447	219	-203	-273	-457	577
-1	-66	-26	70	110	-31
83	22	-88	-62	-43	14
Answer: -273

26	28	-52	12	25	8	43
-138	244	-52	-11	-213	516	708
190	-53	122	42	104	-131	-24
Answer: 25

-114	46	-434	470	-253
-354	80	496	-579	-140
-339	-536	593	551	-569
Answer: -434

244	-138	44	-289
111	267	469	-548
137	160	244	-390
Answer: -138

-112	-68	-36	-214	197	-248	7
-154	-89	-211	272	-30	648	-109
-109	-136	-157	-88	-292	-134	-199
Answer: 197

-48	274	52	200	42	93	357
345	-83	36	-528	170	-48	307
5	443	-71	92	347	-670	-41
Answer: 42

599	676	-403	-319	-343	249
-17	-15	-494	347	616	60
-279	-444	524	177	346	-193
Answer: -319

-553	-282	-219	-136	-152
-430	-680	-725	486	545
-402	-348	-166	19	15
Answer: -219
---
[159 528 -416 -435 -697]
[62 604 -552 -261 239]
[245 -675 -616 -519 -436] ⇒ -552, 604

[-703 13 -466 -751 502] ⇒ -466, 502

[76 -158 -249 -187 635 301 149] ⇒ -187, 635

[-681 -219 -293 197 394] ⇒ -293, 394

[215 -690 -315 624 -444] ⇒ -315, 624

[301 -640 -617 -591 -454] ⇒ -617, 301

[-144 201 -126 -615 97 318 -639] ⇒ -615, 318

[-393 436 -643 -569 177] ⇒ -643, 436

[125 602 204 -5 -241]
[37 42 196 -50 40]
[183 -122 -425 -319 132] ⇒ 196, 602
---
[[405, 500, 585, 218, 673, 576], [339, 479, 758, 768, 506, 414]] out 768, 758
[80, 13, 43, 20, 41, 89, 40] out 89, 80
[[-27, -17, 24, -22], [2, 41, 31, -13]] out 41, 31
[17, -37, -1, 25] out 25, 17
[[415, -94, -850, 700], [-31, 385, -850, 619], [154, 200, -850, 625]] out 700, 625
[[94, 136, 35, 183, 94], [92, 148, 69, 107, 92], [182, 114, 162, 101, 212]] out 212, 183
[[585, 924, 746, 571, 591], [417, 255, 242, 377, 123], [192, 196, 145, 178, 495]] out 924, 746
---
[10, -325, 567, 270, -179, -200] ans = 10, -200
[-37, 554, 356, 205, 640, -204] ans = -37, -204
[[-207, 541, -38, -5, -101, -616, 115], [-180, -51, -16, -122, -243, -349, 175], [171, -702, -220, -341, -27, -165, -96]] ans = -207, -96
[[199, 61, 631, -159, 263], [-339, 129, -521, -76, -207]] ans = 199, -207
[-37, 422, 551, -121, -87, 129] ans = -37, 129
[[-647, 179, -125, -199, -533, 225, -186], [42, 295, 94, -24, 5, 17, 253]] ans = -647, 253
[-51, -348, 726, -385, 229] ans = -51, 229
[450, 101, 84, -110, -558, 659, -507] ans = 450, -507
[[204, -425, 268, -30, 693], [204, -425, 268, -159, -37]] ans = 204, -37
---
-829  -297  -539  -243   637    58  -937 value -243

43  45  45  40  44  45  41
39  78  46  58  21  46  63
51  53  47  58  85  45  35
value 63

741  900   56  190  827  395  873
404  988   51   44  669  148  633
value 873

 20   40  -19  -17  -30   41 value 20

 76  110   72  132   48   91  109
 89  101   70   98   43  141  109
195  149  181   64   38   25   49
value 149

  1  -30  -12   23   47   10    3 value 10

733  319  744  247  538  736  791
617  147  172  634  453  751  453
value 744

2  2  9  5  2  3  6 value 5

175  107  144  136   45  195  148 value 148

59  66  78  64  24  62 value 64
---
Input: array([398, 383, 533, 236, 840, 465])
Output: 383

Input:
array([[56, 61, 69, 77, 79],
       [49, 71, 68, 39,  6]])
Output: 61

Input: array([  17,  611, -931,  698,  480])
Output: 611

Input: array([8, 4, 2, 3, 2, 1, 4])
Output: 4

Input: array([ 49,  28,   3, -31,   9,   5, -48])
Output: 28

Input: array([6, 9, 3, 0, 1, 1, 1])
Output: 9

Input: array([-302, -745,  261,  -24,  117,  830])
Output: -745
---
[-94 -202 19 -599 242 -171 62]
[207 -302 79 -110 280 -304 -83]
[396 -619 -78 -316 131 -234 -40] ans = 131

[208 269 108 -39 -9 -359 304]
[151 95 225 -252 47 -387 335]
[-548 -9 35 -223 -407 -546 271] ans = -407

[213 352 221 -235 400 311]
[-375 686 -313 -13 146 159]
[-125 -3 -345 -580 526 -506] ans = -580

[555 -34 -264 20]
[559 23 -406 195]
[118 -290 -677 -193] ans = -290

[-592 29 -149 171]
[745 -112 179 -352]
[-747 -129 -248 343] ans = -129

[-339 95 -159 5 140 -27 -220]
[-375 -47 172 -154 48 -84 205]
[-35 -28 -187 -157 -73 24 634] ans = -73

[26 -91 44 71 -168]
[90 55 -17 118 -131]
[-189 -581 370 330 -296] ans = 370

[-388 -4 -493 214]
[-570 -272 401 301]
[416 59 -340 259] ans = 59

[11 -8 -546 -541 -10]
[77 15 185 -151 -49]
[-32 -4 443 -451 29] ans = 443
